(in the rows, 128 means zero)
Each run below is a few steps of one of 6 hidden systems, one row a step.
trace 1, tulen, 10 rows:
[[114 194 125 106 140  98 134 141 152 116 163 136 125  69 144  85 117 100
  116  94 150 117]
 [124 161 152 100 171  62 139 139 106 119 126 146 123  87 138 101 130  86
  153 102 110 127]
 [113  89 158 108 159  86 111 156  81 136 104 120 152  99 138 137 142 109
  153 103  94 128]
 [105  86 137 132 132 145  69 168 120 154 103  96 177 117 147 136 139 139
  133 101 132 135]
 [120 141 127 154 131 159  70 140 182 142 113 123 179 123 138 115 135 144
  128 127 178 137]
 [137 174 150 154 138 125 139 112 191 110 118 156 158  99 128 104 130 124
  125 167 170 119]
 [143 150 178 133 127 103 202 127 140 108 111 149 110  95 153 108 116 102
  138 160 117  96]
 [134 104 156 123 126 112 171 146  88 134 103 127  88 146 184 129 114  91
  168 109  86 109]
 [111  74 116 133 135 146  82 136  80 149 104 127 134 193 161 161 142 102
  164  96 102 145]
 [ 98  93  98 132 121 185  51 120 132 142 112 131 188 167 104 158 173 135
  114 152 141 152]]
trace 2, bobup (10 x 22):
[[ 87 141 175 142 176 117  96 141 162 147 107 139 134 115 137 108 115  94
  163 146 139 141]
 [113 126 172 117 163  89 120 132 151 136 108 146 138 153 155 110 138 112
  152 170  98 121]
 [109 137 133 101 126 100 133 144 137 139 137 142 129 182 172 113 143 123
  136 134  84 116]
 [ 87 162 105 107 122 124 122 136 136 140 160 142 117 167 136 123 135 113
  129 114 106 144]
 [ 90 151 118 116 133 143 113 112 144 145 140 137 117 148  86 127 130 115
  117 140 119 166]
 [127 119 132 117 130 150 109 119 142 155 107 116 114 159  85 122 131 143
  123 165 122 151]
 [156 117 118 128 125 135 107 139 137 151 112 113 109 172 115 122 121 168
  146 145 142 123]
 [152 128 114 157 135 117 114 124 144 123 149 128 113 157 133 135 104 165
  148 120 156 122]
 [143 118 136 165 137 121 122  91 157 104 156 127 123 137 152 134 100 134
  112 123 144 134]
 [143 109 137 128 130 134 113  92 140 108 136 115 126 126 172 112 121 100
   92 124 130 122]]
trace 3, Vok, 10 rows:
[[134 128  97 122 125 107 126 129 121 117 182 121 100 145 124 138 111 159
  120 119 128 110]
 [113 129 105 112 137 104 113 134 106 129 164 123 125 122  96 144 126 147
  122  99 116 146]
 [116 116 130 111 136 114 114 146 109 133 127 113 149  83  89 135 138 144
  118 117 124 140]
 [149 127 138 121 132 117 124 145 131 123 110 113 154  77 118 112 134 146
  118 131 148 110]
 [163 153 132 140 134 108 138 120 149 106 132 135 133  99 141 109 118 134
  125 127 161 106]
 [132 154 138 151 139 108 156 106 147 107 155 142 105 121 136 129  97 120
  131 120 135 135]
 [107 122 151 133 141 109 148 123 124 134 145 120  90 130 126 134  95 117
  135 113  98 153]
 [122  93 145 103 147 112 112 138 100 147 114 103 113 135 133 123 123 115
  133 111  94 142]
 [143  97 133 100 144 115  92 123 102 122 101 125 162 125 142 122 161 114
  121 129 115 121]
 [140 125 129 123 117 122 132 117 133  99 118 152 187 115 146 132 167 128
  108 151 129 104]]
trace 4, tulen:
[[156 100 172 160 141 139 118  95 168 116  90 123 162 106 118 124 127 142
  110 178 152 134]
 [164 119 159 149  98 153 171 116 162 110 111 114 119 109 176 106 110 128
  103 154 145  92]
 [157 143 129 137 107 131 167 109 129 114 125 140  94 163 203 109 116  84
  138 106 123 107]
 [124 120 115 115 129 124 136  95  86 116 116 166 130 181 159 148 156  68
  148 112  87 141]
 [ 97  96 109  91 105 157 113 128  84 143  99 134 167 156 102 156 184 114
  115 140  83 148]
 [125 140  96 101  82 172 113 165 141 169  98 105 164 145  83 121 163 182
  110 136 135 144]
 [162 192 112 151 108 118 146 140 186 144 123 134 143 136  82 112 121 204
  140 127 168 151]
 [150 162 163 184 141  82 200 108 155 102 143 154 107  95  91 147  83 159
  153 134 139 149]
 [120  89 180 168 141 124 190 114  91 114 137 111  56  81 132 159  61  95
  144 119 109 129]
 [127  55 124 137 147 177  85 117  71 139 123  83  55 141 166 140  87  68
  139  95 135 118]]
trace 5, siped:
[[103 127 139 150 111 134 129 155 143 142 135 116 139 147 191 132 111 126
  141  80 114 138]
 [ 93 151 121 139 151 133  89 122 150 126 147 151 127 154 164 122 126  84
  148 122 146 126]
 [113 130 143 129 149 124 122  99 143  98 136 161 150 121 127 131 147 101
  118 181 132 110]
 [127 120 144 107 103 120 167 147 131 123 116 133 157 122 135 128 157 146
  110 170  99  99]
 [127 133 117  98 113 102 140 172 111 151 122 126 133 162 139 125 145 158
  153 112  97 117]
 [121 126 109 131 156  99 102 124 104 134 140 145 130 160 106 153 130 130
  162  99 116 158]
 [111 104 137 165 136 153 115  94 126 123 118 138 149 125  97 168 127 117
  125 133 129 174]
 [127 116 144 152  99 186 126 131 161 149  90 111 147 136 132 125 129 137
  118 154 143 138]
 [150 143 125 131 127 136 111 149 169 147 123 116 105 160 147  96 115 154
  144 155 162  96]
 [139 131 128 128 155  84 134 116 138 107 177 134  83 138 126 124  98 148
  130 155 134  98]]
trace 6, Vok:
[[134 149 101  73 131  93 119 119 117 106 152 156 148 143 140 109 174 112
  106 144 108  96]
 [120 155 114 113 117 100 171 121 116 107 141 175 153 134  79 157 163 147
  130 165 103 125]
 [135 143 133 140  97 118 186 168 121 150 109 132 138 129  80 154 130 192
  158 126 110 145]
 [168 148 119 146 122 130 127 165 121 165  80 106 129 120 106 117 113 165
  172  65 156 163]
 [161 134 127 166 155 157  86  98 129 126  86 118 137  84 121 117 108  92
  143  75 192 169]
 [120 103 168 176 139 177 122  82 154  97 128 115 125  68 162 127  93  70
   94 137 167 128]
 [102 111 163 127 116 144 151 117 160 111 169 103  76 124 212 101  90  84
   90 161 116  75]
 [105 132 114  71 140  88 130 126 114 124 186 140  60 199 180 104 126  90
  125 150  74  83]
 [ 95 102  96  71 153  76 119 121  61 129 154 164 125 200  89 168 170 123
  144 150  50 136]
 [113  81 118 102 111 111 130 168  69 147  93 137 213 137  65 190 195 193
  140 141  74 145]]
trace 7, Pamok (10 x 22):
[[107 143 146 115 156 107 119 161 137 137 139 119 121  78 100 110 113 135
  136 142 143 111]
 [127 102 162 130 137  92 148 148 125 127 132 111 138 100 118 138 116 165
  124 138 104 123]
 [143  94 151 132 112 121 134 134 127 140 108 103 144 144 164 130 124 148
  121 101  95 143]
 [136 116 121 121 137 132  80 123 130 141 112 119 144 156 168 111 138 108
  132  92 131 142]
 [116 145 123 122 162 119  80 111 145 115 129 152 157 124 130 116 148  99
  127 140 150 127]
 [112 167 143 124 131 114 154 125 157 112 133 159 156  97 112 119 146 124
  119 163 134 119]
 [123 170 137 117 101 106 188 161 140 140 132 129 121 116 116 118 121 158
  135 122 108 126]
 [132 121 121 124 130 100 136 152 102 154 137 108  98 151 111 138 104 163
  153  84 103 153]
 [140  74 131 151 152 129  88 102 106 137 111 117 128 166 118 159 122 136
  145 111 118 168]
 [154 103 136 162 134 169  94  84 146 117  83 139 159 150 150 130 144  98
  128 150 158 137]]
trace 8, Pamok, 10 rows:
[[ 92 175 113  79 132 110 109 111 155 118 146 169 176 136 121 105 181 101
   95 158 109 135]
 [ 93 202 120  91 108 115 164 152 158 149 132 153 151 121  65 112 158 153
  117 154 109 151]
 [120 164 121 128 113 114 159 173 139 172 124 114 113 137  49 137 113 205
  156 116 118 174]
 [154  90 137 183 141 130 111 134 130 162 113  92 105 160  81 163  82 201
  166 100 142 186]
 [182  66 156 213 154 160  85  76 153 124  91 107 122 151 153 143  85 136
  147 115 174 161]
 [188 121 156 174 152 150 104  71 167  89 101 137 118 111 211  90 105  66
  125 133 194  94]
 [155 177 135  99 151  86 152 103 139  70 163 161 103  75 200  67 125  56
  108 140 151  46]
 [111 165 121  44 126  40 201 127  82  85 195 158 108  89 139 108 151  93
   91 130  58  78]
 [ 98 119 103  37  87  82 188 142  46 142 145 129 132 158  84 153 181 137
   95 105   4 161]
 [112  99  65  82  83 175  96 148  66 191  76 114 170 214  51 168 197 161
  132  96  73 213]]
trace 9, bobup (10 x 22):
[[ 81 192 113 151  95 167 155 134 172 148 141 148 126 147  97 136 123 130
  131 131 135 168]
 [115 140 153 153 121 185 137 117 170 160  95 116  88 145  98 117 101 115
  137 171 146 159]
 [151  99 144 152 147 152 107 131 131 150  89 118  82 172 137 123 106 119
  174 164 150 112]
 [141 104 120 162 154 113  99 122 123 111 142 154 120 181 166 154 121 129
  173 140 145  96]
 [112 121 118 152 128 119 116  97 154  90 178 155 157 156 177 152 135 122
  106 141 126 109]
 [106 138 119 102 104 150 122 108 159 109 160 125 137 125 167 106 143  97
   65 148 124 108]
 [119 158 105  65 121 144 125 131 119 133 141 117  89 108 114  83 138  91
   96 146 132  99]
 [126 143 106  83 142 112 146 130  85 134 140 133  73 118  57 127 127 119
  135 149 117 123]
 [125  88 124 131 122 126 152 126  85 139 131 118 105 146  58 178 120 168
  136 143  96 151]
 [127  71 118 164 101 165 107 146 121 152 121  93 145 156 113 175 119 191
  132 113 128 152]]
trace 10, vimi:
[[133  98 127 119 141 110 127 125  95 108 149 123 126 101 119 147 127 132
  117 133 122 107]
 [107 118 125 109 127 122 126 129 107 118 154 119 128  99 134 133 130 109
  104 114 113 122]
 [107 137 124 103 130 139 111 138 125 134 126 119 134 102 132 111 138 101
  113 121 130 125]
 [124 135 123 118 135 140 107 139 128 131 107 132 153 108 116 119 148 118
  132 138 147 122]
 [131 124 132 137 125 129 129 140 129 124 114 135 163 108 110 142 144 148
  133 141 139 122]
 [123 125 137 140 117 118 147 152 130 128 136 122 146 106 124 141 122 158
  129 119 125 123]
 [114 133 137 133 134 111 131 153 129 136 142 118 123 113 142 129 109 133
  141  98 124 130]
 [113 128 141 136 151 118 109 129 130 131 125 131 129 129 149 125 119 104
  147 108 128 140]
 [128 119 142 135 137 130 112 112 139 121 113 139 150 140 159 125 139 102
  130 132 126 133]
 [145 132 126 123 111 131 133 123 142 117 120 138 152 143 155 119 149 129
  116 145 129 108]]
trace 11, vimi, 10 rows:
[[132  62 110 148 113 180 124 133  64 140 106 106 104 138  82 186 120 142
  145 131 130 135]
 [ 99  72 111 167 101 197 104 135 117 131 158  88 115 124 138 172  98 140
  107 114 150 123]
 [ 96 119 129 160 131 171  93 140 167 121 172 103 103 103 164 124  88 123
  114 144 181  85]
 [111 133 158 142 174 110 114 129 158 103 158 143 104  98 146 116 103 107
  141 187 164  66]
 [116 108 171 104 169  71 153 122 108  99 141 152 117 111 139 128 133 100
  135 186  91  85]
 [111 101 136  56 130  86 147 136  76 127 128 128 129 139 144 121 167  98
  111 138  49 107]
 [104 132  83  51 107 140  93 149  87 155 118 121 150 156 122 113 184 104
  107 103  91 137]
 [ 99 155  77 107 103 183  79 144 136 156 109 136 182 142  76 135 180 139
  116 129 152 158]
 [111 148 126 168 101 175 121 153 178 149 111 121 180 103  61 150 134 198
  120 159 173 155]
 [130 123 171 186 128 114 155 174 176 144 136  93 130  85  97 144  73 223
  149 136 157 133]]
trace 12, siped, 10 rows:
[[169 122 119 142  94 137 192  94 114 108 135 123 109 108  85 152 116 158
   98 131 125 140]
 [139 143 106 128  72 172 173 148 114 150 116 100  91 130 127 126 110 135
  123  89 127 138]
 [151 156  92 127 134 151 108 123 111 137 122 129  77 143 129 112 111  94
  158  91 168 130]
 [158 126 117 152 152 137 123  80 114  88 133 146 113  95 112 139 115  98
  123 134 173 118]
 [140 117 138 142  93 159 171 126 127 103 123 118 141  74 137 137 127 129
   96 139 143 100]
 [129 149 116 107  96 138 151 186 122 146 122 110 116 114 158 107 127 135
  140 109 138  84]
 [131 147 109 115 166  88 107 147  94 123 148 145 103 120 130 123 121 110
  171 101 142 108]
 [117 100 142 146 157 111 131  99  93  97 138 146 143  86 109 167 126 100
  130 120 123 142]
 [110  99 150 144  99 170 141 139 122 135  90 113 169  99 148 145 140 114
  112 118 117 139]
 [133 142 121 128 121 150  90 171 151 158  96 119 150 146 165 101 139 134
  156 115 158 110]]

Name the system that made each run.
trace 13 (2 x 22):
[[113 130 166 131 141  73 155 123 125 108 132 147 175  93 164 132 137 108
  124  92  84 150]
 [ 98 137 149 100 112 121 143 139 122 138 107 128 171 113 160 112 158  91
  108  94  81 155]]
 -> bobup
trace 14 (2 x 22):
[[106 117 131 122 134 138 122 109 112 125 113 147 148 138 121 145 152  94
  129 138 107 146]
 [126 118 126 116  92 163 132 134 136 138 104 117 153 136 137 125 153 132
  102 143 116 127]]
 -> vimi
trace 15:
[[131 118 135 135 123 141 133 134 131 146 118 109 118 119  79 136 114 163
  127 144 135 145]
 [154 121 130 152 128 135 130 124 143 130 134 108 100 120 112 128  94 158
  128 129 159 128]]
 -> tulen
trace 16, 2 rows:
[[125 124 159 175 127 148 150 103 161 116 140 117 106 108 147 132  85 116
  118 131 146 137]
 [136 122 142 136 137 149 133  91 127 116 127 125  77 129 158 114 100  70
  123 132 138 122]]
 -> tulen
trace 17 (2 x 22):
[[103 122 124 125 141 121 108 155 120 128 140 143 133 147 155 136 139 119
  156 145 128  88]
 [ 87 144 126 126 133 113 128 138 144 118 170 148 138 133 133 140 133 129
  127 147 119 110]]
 -> bobup
trace 18:
[[126 163 120 119  95 156 137 161 120 162  75 120 162 108 128 112 148 116
  140  64 131 168]
 [143 162 132 136 129 175 125 121 130 135  66 138 132  87 117 100 134  71
  145 125 179 136]]
 -> Vok
trace 19:
[[188 138 101 106 122 138 103 107 122 134  96 121 111 166 157  87 141 106
  131 106 149 123]
 [180 140  91 139 136 107 111  86 133  82 155 147 146 121 128 130 137 144
  107 119 169 111]]
 -> siped
trace 20:
[[183 123 138 157 142 125 105  93 166 112 114 117 138 123 149 107 111 140
  117 123 168 134]
 [138 144 135 153 112 124 150 117 180 105 167 119 130 107 157 115 104 155
   95 133 152 107]]
 -> siped
trace 21 (2 x 22):
[[150 152 124 137 138 135 118 105 150 142 115 121 107 134  83 111 107 143
  133 123 153 168]
 [174 129 134 151 145 121 129 100 137 122 116 120 108 112  94 122 100 147
  133 132 164 142]]
 -> Pamok
trace 22:
[[122 123 164  75 147  79 141 118 121 119 104 150 165 123 133 106 175 102
  111 170  72 119]
 [142 127 111  56 103 100 133 151  99 145  98 126 168 147 119 108 188 147
  109 124  77 126]]
 -> vimi
trace 23, 2 rows:
[[141 103 179 102 131 112 140 137 147 136 105  89 128  88 133  88 121 139
   94 164 112 110]
 [165 109 115  86 156  79  93 154  95 132 126 107 122 118 131 103 136 151
  139 113 129  93]]
 -> vimi
trace 24, 2 rows:
[[160 125 157 144 105 132 205  84 120 104  88 154 143 110 103 145 142 118
  112 156 104 150]
 [155 105 138 127  78 161 196 135  91 139  91 101  92 119 138 135 116 120
  124 110 105 127]]
 -> tulen
trace 25 (2 x 22):
[[137 114 163 125 160  80 118 105 164 119 150 124 117 150 154 107 111 139
  116 154 107 125]
 [135 115 128  96 131  99 118 113 133 128 153 113 110 166 177 103 124 119
  103 111  92 124]]
 -> bobup
trace 26:
[[130 128 100 107  89 153 136 140 112 138 129 113 128 138 127 131 142 137
  110 107 119 128]
 [133 149  98 105 110 148 127 137 109 132 120 128 130 117 109 124 146 118
  122 116 141 124]]
 -> Vok
trace 27:
[[117 103 139 111 125 131 120 151 101 134  82 143 187 124 128 144 178 120
  140 149 108 116]
 [138 111 127 134 128 118 102 164 125 145  94 132 184 146 127 142 156 171
  162 124 131 125]]
 -> siped
trace 28:
[[104  90 130 109 124 118 140 123  60 120 125 124 150 104 126 164 147  95
  116  84  76 155]
 [100 105 105 102 105 178  82 160  99 167 103  84 154 111 111 130 148 126
  110  81 126 158]]
 -> tulen
